In the rows, 128 means zero.
Rotation paths and how fast each direction turns (degrees a step):
Each turn is a multiple of 5 degrees from 10 to 175, or 0.
Each row of a path follows its step; steps can be skipped.
Rotation 1:
step 0: [134 123 137 124 128 146 135 123 122 126 132 133 128 123 124 130 132 135
 125 120 126 138 128 129 132 122 126 126 133 132 127 135 124]
step 1: [129 116 133 126 124 123 139 128 129 132 136 131 122 122 121 130 126 126
 134 123 131 129 131 123 139 131 127 127 121 135 133 131 117]
step 2: [133 127 130 126 129 136 137 124 121 126 130 120 128 126 126 123 137 132
 132 122 136 135 138 126 129 119 127 119 123 139 127 135 127]
step 3: [137 120 137 129 127 130 131 130 124 128 132 136 126 123 117 128 130 127
 137 128 133 135 133 127 137 130 128 122 136 132 141 123 126]
step 4: [124 122 134 134 131 136 132 125 126 131 126 127 123 126 126 125 134 128
 141 131 134 128 135 123 131 126 124 128 114 140 134 135 132]
step 5: [137 130 133 133 127 130 127 129 119 119 134 135 129 128 126 123 127 127
 130 137 135 133 130 128 128 129 123 113 130 141 135 130 124]
step 6: [122 121 139 141 128 134 134 125 121 130 122 128 123 128 125 118 126 127
 136 132 128 134 130 132 140 136 122 126 127 130 132 130 133]
step 7: [125 132 136 131 123 123 126 127 119 117 130 133 132 126 127 125 133 132
 133 130 125 129 128 130 126 130 119 128 123 142 138 141 127]
step 8: [129 132 126 137 132 127 135 125 121 121 130 128 122 131 129 121 123 122
 129 127 124 134 132 124 140 133 115 118 130 125 135 135 129]
step 9: [121 121 135 125 131 127 129 121 116 124 127 131 134 133 129 123 133 139
 139 129 120 132 133 128 129 135 119 129 131 127 131 137 126]
Speeds:
[129 124 129 129 128 126 127 129 127 132 125 127 126 128 130 127 129 127
 129 127 126 123 131 127 130 131 127 129 128 129 126 128 126] : 145
Rotation 2:
step 0: [135 127 134 135 141 136 131 123 123 126 126 128 127 124 126 127 121 127
 143 125 133 130 136 120 130 130 123 131 133 129 132 125 121]
step 1: [127 122 138 120 130 132 130 116 122 124 131 128 132 134 136 129 134 129
 137 119 129 125 134 121 129 131 135 135 131 134 132 130 121]
step 2: [129 127 132 129 138 123 129 129 125 131 125 133 134 134 136 124 125 124
 130 116 130 130 139 118 136 123 121 128 131 134 131 118 123]
step 3: [139 124 129 116 139 131 128 130 130 128 126 125 131 137 133 125 131 130
 140 122 138 130 134 128 134 131 131 125 130 136 127 135 127]
step 4: [124 118 136 118 126 118 125 132 121 137 126 127 128 129 137 131 126 118
 136 126 133 130 134 123 134 126 125 127 135 135 124 129 127]
step 5: [142 127 134 127 137 128 124 127 127 135 127 122 130 121 121 133 127 123
 141 122 136 129 133 127 135 122 121 127 128 131 125 129 123]
step 6: [125 124 142 120 130 127 126 122 124 131 128 127 129 124 136 139 134 131
 137 131 140 124 128 121 133 129 129 131 127 131 131 135 119]
step 7: [132 128 136 130 133 123 135 126 121 133 131 129 131 121 134 130 124 132
 132 120 130 138 132 118 133 121 118 133 127 129 126 126 116]
step 8: [132 126 141 123 139 134 137 120 128 121 127 123 128 128 135 127 129 138
 135 126 135 128 136 130 131 128 124 124 126 135 125 131 123]
step 9: [124 118 135 121 130 125 135 129 117 129 126 124 126 126 137 122 131 129
 130 124 130 132 134 125 137 132 126 135 138 133 127 119 121]
Speeds:
[127 127 127 127 129 130 128 126 131 130 132 129 123 130 127 128 130 127
 125 130 126 129 125 127 128 127 126 126 127 126 129 127 130] : 0
[125 125 126 127 125 124 130 128 127 130 132 129 129 130 127 128 130 130
 131 128 129 127 127 131 126 130 128 128 129 128 130 127 125] : 140
Rotation 3:
step 0: [139 133 135 139 136 123 122 128 122 123 124 117 132 129 126 130 117 130
 130 126 120 136 131 131 123 128 127 128 131 130 123 129 132]
step 1: [135 135 134 135 118 142 136 124 124 127 125 133 125 135 137 121 133 130
 125 127 121 131 123 132 124 124 128 128 128 129 129 132 125]
step 2: [131 122 131 135 126 129 118 128 129 126 131 121 138 125 128 126 126 135
 130 119 118 134 129 121 127 122 131 127 134 119 141 128 126]
step 3: [125 132 123 130 128 134 132 121 109 131 118 123 129 130 127 127 132 126
 125 125 133 132 129 126 120 121 126 134 130 127 132 129 118]
step 4: [129 121 137 124 123 130 128 125 126 126 127 124 139 133 129 121 128 132
 135 127 127 127 130 125 142 129 132 128 139 135 129 124 117]
step 5: [127 130 122 131 132 136 130 121 119 125 133 122 125 130 128 137 131 125
 137 126 137 119 120 127 135 123 130 126 129 119 137 126 126]
step 6: [128 119 138 123 129 126 127 127 129 128 125 131 124 134 125 133 135 132
 133 134 137 130 141 120 129 121 123 123 130 129 129 119 121]
step 7: [124 139 131 126 131 123 133 124 126 120 131 123 123 135 118 138 123 124
 131 127 126 128 123 124 135 130 136 124 123 133 130 120 123]
step 8: [135 128 136 135 128 128 133 125 134 133 124 127 125 133 136 134 122 129
 138 135 134 127 127 126 129 127 116 118 121 136 130 127 132]
step 9: [129 134 131 132 122 131 125 134 132 116 129 128 125 135 121 137 134 131
 124 125 124 129 125 117 121 132 132 114 127 129 127 133 131]
Speeds:
[125 128 126 128 129 130 124 127 131 126 127 129 127 130 126 129 124 132
 129 130 127 128 127 130 129 128 129 131 127 129 131 130 126] : 140
Rotation 4:
step 0: [135 133 130 118 132 131 125 128 124 131 138 121 123 124 131 127 129 133
 132 130 122 124 126 128 117 129 127 140 126 120 128 130 120]
step 1: [134 126 131 127 129 132 133 122 126 129 135 138 123 132 133 133 126 141
 124 128 133 122 123 126 135 132 120 136 127 134 126 129 126]
step 2: [126 130 131 122 127 123 139 128 125 122 124 135 132 134 123 142 129 131
 119 134 128 134 127 128 134 120 134 132 128 126 128 129 133]
step 3: [126 128 125 125 134 118 135 135 131 129 132 122 131 115 121 129 128 129
 126 127 121 125 121 128 122 124 134 136 120 123 133 128 129]
step 4: [124 125 129 127 131 135 132 130 130 138 141 123 123 125 127 127 129 134
 130 115 133 127 125 121 135 127 127 134 128 130 130 120 121]
step 5: [129 129 132 119 130 134 127 129 125 124 132 140 127 132 128 126 137 128
 124 128 125 134 134 119 135 122 133 137 137 133 131 129 127]
step 6: [129 130 128 134 134 124 125 130 137 125 125 131 126 120 128 132 131 126
 119 135 113 126 125 131 134 124 129 137 126 131 130 137 127]
step 7: [126 131 127 137 136 127 132 125 129 135 125 115 128 128 126 132 128 127
 124 122 132 127 124 122 135 126 133 133 122 123 121 132 116]
step 8: [137 124 127 116 130 133 133 126 123 127 120 125 126 129 123 122 134 130
 131 117 133 128 132 116 130 128 131 136 128 128 131 134 130]
step 9: [127 128 129 123 128 131 131 126 135 120 128 128 115 126 126 134 132 128
 134 126 116 120 131 128 134 125 125 130 130 138 129 132 138]
Speeds:
[132 129 130 132 129 129 130 126 127 128 125 129 130 127 128 130 127 129
 125 132 131 129 127 129 129 129 128 130 127 127 127 132 127] : 70
[127 131 123 129 130 128 126 128 128 128 126 125 130 128 126 126 127 128
 129 129 128 128 123 130 129 127 129 130 127 124 128 126 128] : 95
[130 128 126 126 128 130 124 125 128 127 123 126 127 130 129 130 130 127
 126 126 126 124 130 128 128 130 127 129 126 127 126 129 126] : 40
Rotation 5:
step 0: [128 138 135 126 133 121 132 126 126 125 130 127 129 132 135 129 129 133
 132 121 131 129 125 138 126 115 126 125 125 136 134 130 113]
step 1: [127 127 129 128 129 122 134 134 121 118 134 132 126 130 130 127 138 127
 124 143 124 125 129 136 133 118 127 121 126 125 131 131 117]
step 2: [123 127 134 131 135 116 126 128 118 127 131 131 121 120 131 129 139 129
 125 124 115 132 130 134 128 128 126 124 127 122 131 141 129]
step 3: [127 125 132 121 140 124 123 124 130 121 132 135 131 137 128 131 126 128
 122 119 118 130 125 141 132 128 136 128 129 131 130 137 125]
step 4: [128 136 124 125 138 117 131 123 128 114 133 125 123 133 134 130 127 134
 132 124 131 123 126 133 125 118 130 133 124 130 133 132 120]
step 5: [126 129 129 130 131 124 134 130 119 123 144 135 121 131 131 133 129 130
 128 141 128 127 133 131 130 123 128 122 130 131 138 135 121]
step 6: [126 123 133 124 133 125 136 134 115 125 130 132 121 125 128 130 136 132
 125 118 123 128 128 137 127 125 124 117 128 129 131 139 132]
step 7: [128 132 134 125 136 122 128 125 132 117 130 136 132 137 128 124 130 128
 121 123 125 127 123 136 128 122 135 120 136 125 123 140 132]
step 8: [131 133 126 126 134 112 130 124 125 115 139 125 125 133 135 130 125 123
 129 121 126 120 132 132 127 123 130 131 128 119 132 129 127]
step 9: [120 131 127 131 135 130 128 125 117 116 143 131 121 132 129 132 124 131
 122 131 127 129 134 136 128 130 124 125 132 131 138 128 127]
Speeds:
[129 131 129 125 127 127 126 127 127 128 130 126 131 128 132 124 125 129
 126 127 131 124 126 127 130 129 130 129 126 129 128 129 127] : 90
[129 127 128 129 130 129 129 127 130 129 125 130 130 129 130 129 126 130
 129 125 130 130 126 133 128 129 127 127 129 130 122 128 128] : 100
[131 132 128 130 131 130 127 134 128 127 129 129 129 128 126 127 127 126
 128 127 129 127 130 127 127 128 125 130 126 128 127 132 127] : 0
[129 129 130 126 128 130 131 130 127 130 128 129 127 129 127 130 127 131
 131 130 133 128 129 126 126 127 128 126 127 132 131 129 126] : 70
Rotation 6:
step 0: [129 135 118 133 120 128 138 123 124 133 126 123 124 122 131 129 131 118
 136 135 131 133 120 121 127 129 125 125 131 134 128 129 124]
step 1: [129 139 121 125 134 125 135 127 123 122 129 129 129 127 127 132 136 125
 133 133 123 128 128 130 126 129 115 133 125 137 122 133 138]
step 2: [126 132 119 126 124 121 127 118 130 129 130 127 129 133 129 137 138 130
 131 125 127 137 124 128 139 115 125 127 129 131 127 134 131]
step 3: [127 129 124 129 119 129 131 125 129 129 132 142 129 123 125 132 140 127
 132 125 130 129 129 125 135 138 118 124 126 129 132 138 129]
step 4: [120 126 134 122 128 128 134 126 124 129 135 134 127 132 124 124 133 133
 125 122 134 125 130 127 132 119 119 123 125 133 130 134 142]
step 5: [121 127 128 126 118 128 132 123 131 125 128 133 134 134 128 123 136 126
 131 126 130 125 136 124 134 122 136 116 119 130 136 127 126]
step 6: [118 133 131 129 124 139 131 135 130 133 137 129 132 119 120 118 131 128
 132 130 129 129 131 127 128 129 131 131 116 130 137 129 133]
step 7: [119 135 124 123 129 136 138 130 131 139 126 126 127 127 129 121 132 128
 120 134 125 124 133 123 130 117 132 128 130 134 127 121 130]
step 8: [129 136 125 127 122 133 134 126 130 126 133 128 134 120 128 131 126 119
 126 132 127 129 131 132 131 127 136 130 124 147 127 125 120]
step 9: [125 136 121 137 131 132 135 129 124 132 128 124 130 121 125 124 125 125
 130 133 121 124 117 131 139 125 129 130 130 136 122 137 133]
Speeds:
[130 131 127 126 128 127 128 129 128 124 126 127 126 128 129 131 128 132
 128 128 133 129 129 128 132 130 128 127 129 127 128 132 130] : 40
[128 128 126 127 126 123 130 127 129 131 126 128 128 128 131 127 129 128
 129 127 130 125 128 126 129 126 130 128 131 126 129 127 124] : 145
